Each row has a name. Each piece below is followed by the name of the row it came from, unless a question asks for something else. Each question is about the rows just above it.

K_385: [152 154 130 118 158 147 177 135 121 113 170 146 136 144 111 175 133 138
 106 123 161 141 175 149 132  98 220 165 115 161 175 152 174 197 128 155
 115 131 166 125 154 152 145 180 150 162 117 125 102]
K_554: [158 123 167 142 156 168 135 166 136 114 118 156 161 165 173 143 112 166
 110 148 131 110 100 171 166 161 140  92 146 111 106 150 108 165 168 127
 146 120 147 171 140 139 100 128 157 114 127 151 164]
K_722: [174 130 165 113 154 180 124 115 175 150 161 106 147 121 197 125 135  98
 138 132 170 155 158 149 154 102 175 152 146 162 145 128 133 175 161 123
 144 152 115 220 118 117 141 131 152 136 166 107 111]
Which row holds these entries in another order? [164 158 123 167 142 156 168 135 166 136 114 118 156 161 165 173 143 112
 166 110 148 131 110 100 171 166 161 140  92 146 111 106 150 108 165 168
 127 146 120 147 171 140 139 100 128 157 114 127 151]  K_554
Put [ 98 102 106 107 111 113 115 115 117 118 121 123 124 125 128 130 131 132
 133 135 136 138 141 144 145 146 147 149 150 152 152 152 154 154 155 158
 161 161 162 165 166 170 174 175 175 175 180 197 220] back in order: which row is it?  K_722
Shuffled K_722 with one entry gone: [130 175 158 152 161 149 174 146 170 115 154 152 175 154 111 135 117 133
 128 115 102 220 175 131 138 125 144 155 107 197 165 124 132 118 161 166
 147 123 162 121 145 136 150 152 141 113  98 180], missing  [106]

K_967: [181 157  76 125 124 215 126 181 102  94  76  46  78 137 156 169 143 160
 131 112 140 144 109  84 160 208  77 127 161 129 219 120 195 126 184  97
 218 136 169 125 117 160 144  85 173 189  98 192 125]
K_248: [ 76 129 109 145 128 215  98 181 126 195 169 218 181 192 112 125  76 117
  85 125 208 131 219 124 157 126 156 140 143 184 102  84 120  78 189 160
 137 169 173 144 160 127  94  77 136 161 160  46 125]
K_297: [143 109 140 195 126 112  46  98 131 191 181 181 124  85 169 125 169 137
 160  76 173 219  76 144 156  84 129 184 218 160  77 208 127 136 128 189
 126 161 120 145 102 125 160 215  78  94 157 125 117]
Put [218 219 128  84  77 120 125 181 160 192 117 125  76 125 161 156 144 143
 112 126 137 160 208 136 145 129 184 127 169  85 173  76  94 169 109 215
 157 189 124  46 131 160 195  98 102  78 181 126 140] back in order: which row is it?  K_248
Shuffled K_967 with one entry gone: [137 126 160  76 181  94 125 140 160 195 161 192  77 184  97 131 129 157
 169 144 125 112 181 189 117 127 125 120  85 143 219 160 169 144 156  78
  76 124  84 215 218 208 126 102  46 173  98 109], missing  [136]
[161 160  46 125  76 129 109 145 128 215  98 181 126 195 169 218 181 192
 112 125  76 117  85 125 208 131 219 124 157 126 156 140 143 184 102  84
 120  78 189 160 137 169 173 144 160 127  94  77 136] is which row reordered?  K_248
[125 192  98 189 173  85 144 160 117 125 169 136 218  97 184 126 195 120
 219 129 161 127  77 208 160  84 109 144 140 112 131 160 143 169 156 137
  78  46  76  94 102 181 126 215 124 125  76 157 181] is which row reordered?  K_967
K_248 without one entry, shuffled: [160  46  78 102  77 128  85 157 120 160 127 125 219 109 169 181 131 125
 169 184 144  76 195 192 143 117 156 112 208 145 173 161 126 218 189 124
 125  84 136 215 126 181  98 137  76  94 160 140]. Gone:  [129]
Put [ 46  76  76  77  78  84  85  94  97  98 102 109 112 117 120 124 125 125
 125 126 126 127 129 131 136 137 140 143 144 144 156 157 160 160 160 161
 169 169 173 181 181 184 189 192 195 208 215 218 219] back in order: which row is it?  K_967
[ 98 125  94 112 124 215 145  46 156  77 129 140 160 137 160 161 181 136
 192 109 169  84 219 160 169 181 128 127 157 125  85  76 143 218 184 189
  78 131 120  76 117 208 102 126 195 173 126 125 144] is which row reordered?  K_248

K_297: [178 224  81 106  40 132 144 166]
K_409: [186 152 217  98 149  45 165 164]
K_767: [ 96  61  88 219 169  57 109 152]
K_656: [ 57  96 109 169  61 152 219  89]
Which entry of K_409 is missing from [ 98 186 165 217  45 149 152]?  [164]
[152 109  57 169 219  88  61  96] is which row reordered?  K_767

K_297: [140 158 139 139 195  76 109  99 116 109 112 122 112 132 149 149 108 151]
K_409: [147  98 150 161  95 164  92 164 130 122 100 132 150 128  83 154 137 150]
K_787: [122 116 139 139 109 149  76 112 195 149 140 151 132 159  99 109 108 112]
K_385: [127 148 150 131 186  75 102  93 119  99 110 121 109 133 146 156 111 158]
K_767: [141 101 102 140 101  83 142  80 160 145 113 166 124 117 139 160 131 153]
K_656: [ 80 101 102 141 117 167 131 113 160 145 153 139 101 142 160 124  83 140]
K_967: [132  98 150 130  92  83 154 122 128 165 161 147 150 164 150 100 137  95]
K_248: [126 106 100 129  95 144 118  80 164 127 104 144 118 101 120 154 130 158]
K_56: [165 161 150 122 154  98 130  95 137  92 100 164 150 147 128 132 150  84]
[147 100 150  83  98 150 150  95 137 161  92 132 165 130 128 122 154 164] is which row reordered?  K_967
Which row holds these entries in another order? [ 95 137 100 150 164 150 147 161 165 128 122 154  83  92 130 150  98 132]  K_967
Put [ 83  92  95  98 100 122 128 130 132 137 147 150 150 150 154 161 164 165] back in order: which row is it?  K_967
[151 140 158 139 139 195  76 109  99 116 109 112 122 112 132 149 149 108] is which row reordered?  K_297
[ 83 142  80 160 145 113 166 124 117 139 160 131 153 141 101 102 140 101] is which row reordered?  K_767
Shuffled K_767 with one entry gone: [117 141 139  83 101 131 142 102 124 160 160 113 145  80 101 166 140], missing  [153]

K_967: [118 114 127 126 123 143]
K_56: [118 120 136 120 157 135]
K_767: [102 101 133 128 169 137]
K_722: [ 35 204  80 167 116 107]
K_821: [126 118 123 126 143 114]
Shuffled K_767 with one entry gone: [133 128 169 102 137], missing  [101]
Put [143 118 114 127 126 123] back in order: which row is it?  K_967
[137 169 128 133 101 102] is which row reordered?  K_767

